In the data rows, the value 128 means zero.
Here are some points, each followed by its number:
162,109,068,161,013,228,176,124,053,055,164,152,074,078,161,163,162,113,126,165,137,205,078,197,139,117,199,076,072,120,147,088,087,084,103,155,090,035,140,221,133,123,068,109,130,127,090,170,161,188,100,156,126,074,126,079,123,202,088,104,117,065,060,161 0
161,104,092,144,190,114,106,166,185,129,153,153,220,084,110,169,157,036,098,086,035,051,116,122,155,099,137,250,186,174,155,150,064,171,127,082,202,198,123,044,113,175,130,152,023,180,099,143,154,174,167,134,056,144,183,142,158,037,188,089,104,169,126,112 1
171,115,090,132,152,118,175,090,124,210,094,079,150,160,095,123,102,119,087,159,163,121,164,189,162,167,108,119,103,083,110,080,133,065,167,129,126,150,104,123,143,078,134,080,176,076,128,105,085,089,109,163,116,132,110,115,165,119,026,184,199,104,127,170 2
133,094,101,099,136,119,147,099,115,137,184,123,103,093,115,098,129,083,141,124,127,123,103,157,138,072,123,114,120,153,183,120,132,147,096,117,100,118,140,157,071,125,200,130,136,125,098,192,154,134,086,105,089,056,187,114,158,112,120,109,086,082,149,112 3
074,099,141,150,206,074,131,149,138,197,074,146,200,092,115,126,147,137,137,129,117,089,159,088,084,158,108,200,159,125,092,107,183,171,130,089,183,202,145,056,090,120,115,118,112,108,123,075,062,079,179,128,161,165,152,174,214,104,159,147,176,183,151,117 4
103,144,104,129,048,152,108,105,077,132,131,116,096,148,128,075,145,121,124,143,126,175,121,138,108,065,137,141,107,127,152,093,141,126,137,158,093,133,089,130,137,126,133,133,123,086,108,125,105,133,130,133,108,104,143,113,098,163,126,133,143,112,107,112 5
150,110,131,173,154,068,119,153,163,150,136,102,175,132,147,170,123,101,169,105,015,119,148,077,166,174,080,186,200,168,110,167,091,227,158,112,157,145,120,070,110,107,125,131,056,109,197,077,083,173,166,060,125,190,192,153,178,065,178,092,116,152,150,094 6
145,156,100,130,107,146,158,151,117,105,157,104,138,149,143,140,165,110,109,115,156,112,121,161,175,131,113,069,158,171,150,144,116,171,107,120,128,111,123,145,176,105,108,146,103,162,106,172,110,204,141,107,122,128,143,162,160,125,183,124,080,105,139,094 7
116,155,093,186,217,126,053,173,157,174,072,133,118,221,067,127,173,176,160,173,167,138,126,044,065,200,069,176,198,184,081,086,204,122,143,126,181,162,180,044,154,139,082,182,168,120,103,040,101,077,136,136,211,231,016,080,172,048,150,129,190,159,125,112 8
075,159,159,199,255,088,100,142,145,194,077,079,179,140,113,128,097,170,111,086,130,020,137,088,164,222,078,108,199,182,092,155,141,180,139,056,158,163,098,000,061,099,137,156,148,128,154,104,114,098,162,111,108,227,081,188,190,076,150,178,181,174,120,035 9
109,167,175,091,105,151,104,098,166,091,089,124,103,169,097,095,116,166,167,161,172,166,088,105,063,198,109,089,179,106,116,097,165,090,081,121,150,117,142,143,156,141,100,125,169,111,113,118,088,106,115,192,151,136,077,086,120,179,139,112,149,124,109,154 10
112,147,117,094,083,176,160,075,093,087,144,117,129,141,160,147,129,120,132,158,151,159,164,209,139,091,133,022,119,111,142,147,101,123,101,153,043,033,124,226,149,132,177,119,117,072,138,161,102,119,126,143,133,082,169,110,089,137,087,139,086,091,115,128 11
104,120,206,134,228,044,133,136,161,175,066,150,178,185,097,140,097,118,132,107,142,101,124,016,159,180,076,162,138,147,088,141,154,125,166,096,233,255,141,006,047,065,148,100,140,177,160,122,164,144,194,177,175,206,134,149,126,024,162,140,131,227,141,098 12
112,132,111,112,129,122,096,127,095,120,139,134,132,131,100,146,106,184,101,074,140,146,127,070,108,107,099,101,175,141,140,131,122,123,145,183,093,128,122,109,153,130,108,105,117,142,143,095,109,133,172,079,150,151,116,142,117,168,164,074,121,154,139,135 13
121,161,149,191,216,121,091,092,140,189,097,108,132,180,074,129,093,094,137,109,067,072,077,078,065,206,022,205,141,166,081,086,160,166,115,111,214,232,139,031,120,089,079,170,101,149,131,102,086,126,200,120,090,170,093,161,184,082,176,176,158,179,176,096 14
135,175,113,143,101,136,090,150,109,207,106,157,130,109,147,140,122,155,154,125,172,123,112,159,109,148,099,091,123,144,108,149,194,108,159,135,109,099,110,151,137,106,107,170,212,109,147,148,077,115,107,078,140,129,143,163,155,248,151,075,136,134,123,113 15
Which five points above are nearest to each new point, looking only along the 2 directions in which the numbered points spread most? Their numbers follow each, nearest first.
121,116,150,147,189,058,132,132,161,167,132,139,133,116,107,112,117,109,119,107,102,092,117,138,140,158,137,168,150,142,148,119,145,138,161,098,140,114,173,082,108,085,135,151,137,097,107,134,169,121,160,099,109,141,121,109,158,127,151,141,140,105,128,097 13 7 4 6 2
141,113,152,119,192,119,127,142,179,127,125,123,202,096,131,132,136,085,087,108,052,054,105,068,167,110,109,181,156,203,143,145,093,162,125,152,170,242,154,100,077,159,139,155,055,208,161,095,159,126,146,124,106,147,167,164,191,050,125,105,101,138,184,108 6 1 4 14 12
160,098,075,143,150,153,152,139,104,106,088,100,101,165,120,084,155,193,184,118,166,211,127,188,091,104,105,094,124,065,114,122,158,143,137,130,149,072,116,190,193,133,086,126,174,118,118,167,079,091,093,127,169,077,101,098,070,201,106,158,189,116,104,127 15 10 5 2 11
244,117,133,078,035,134,147,144,077,102,205,158,127,064,217,150,160,046,137,125,121,143,145,162,200,056,191,142,154,185,138,134,045,165,080,148,122,089,109,145,117,133,164,189,095,158,128,157,171,210,171,145,043,076,204,180,115,169,191,091,067,053,168,158 3 7 11 5 0
198,066,125,175,000,092,182,117,099,176,176,177,092,073,132,189,163,100,081,179,061,210,123,181,153,064,183,129,134,123,136,156,111,095,156,151,109,024,195,174,165,088,074,142,103,155,092,171,176,200,051,094,132,089,169,074,158,181,035,102,148,087,112,132 11 3 0 5 7
093,174,104,164,195,079,100,201,143,221,061,132,083,137,040,051,076,167,141,092,145,033,150,156,173,212,085,101,154,115,056,194,116,158,155,079,146,084,117,053,025,137,149,148,161,128,186,157,101,057,154,094,180,133,081,154,159,097,170,115,187,165,165,104 4 14 9 8 12
104,059,129,164,197,049,156,059,152,130,174,125,063,101,057,098,122,145,143,098,112,126,123,110,097,149,136,175,148,128,164,144,126,087,139,123,144,169,212,115,128,115,135,098,178,051,115,114,103,079,113,148,182,128,093,090,130,126,112,163,133,063,210,087 13 2 15 10 5
081,121,174,146,100,163,123,088,114,104,163,052,002,193,127,045,097,224,195,177,255,216,082,168,014,110,135,089,102,013,095,078,185,074,113,157,112,036,153,189,208,138,163,113,231,040,071,139,098,062,064,146,153,046,011,089,038,229,040,133,227,104,129,119 10 15 2 5 11
149,106,152,117,086,197,164,084,059,000,180,105,092,162,212,141,135,119,102,196,163,171,117,173,133,069,189,065,058,080,160,162,123,086,104,182,059,077,106,217,130,132,172,055,132,113,122,125,164,162,093,159,086,062,094,075,034,170,073,185,070,067,146,153 0 11 5 3 7
104,112,128,140,190,139,093,141,168,167,108,115,149,169,077,132,173,192,135,118,162,109,114,083,067,127,101,144,145,119,121,102,165,156,177,140,134,177,136,074,154,156,096,127,200,160,126,112,106,108,115,124,185,208,113,147,148,139,126,139,151,143,114,146 2 13 4 10 15
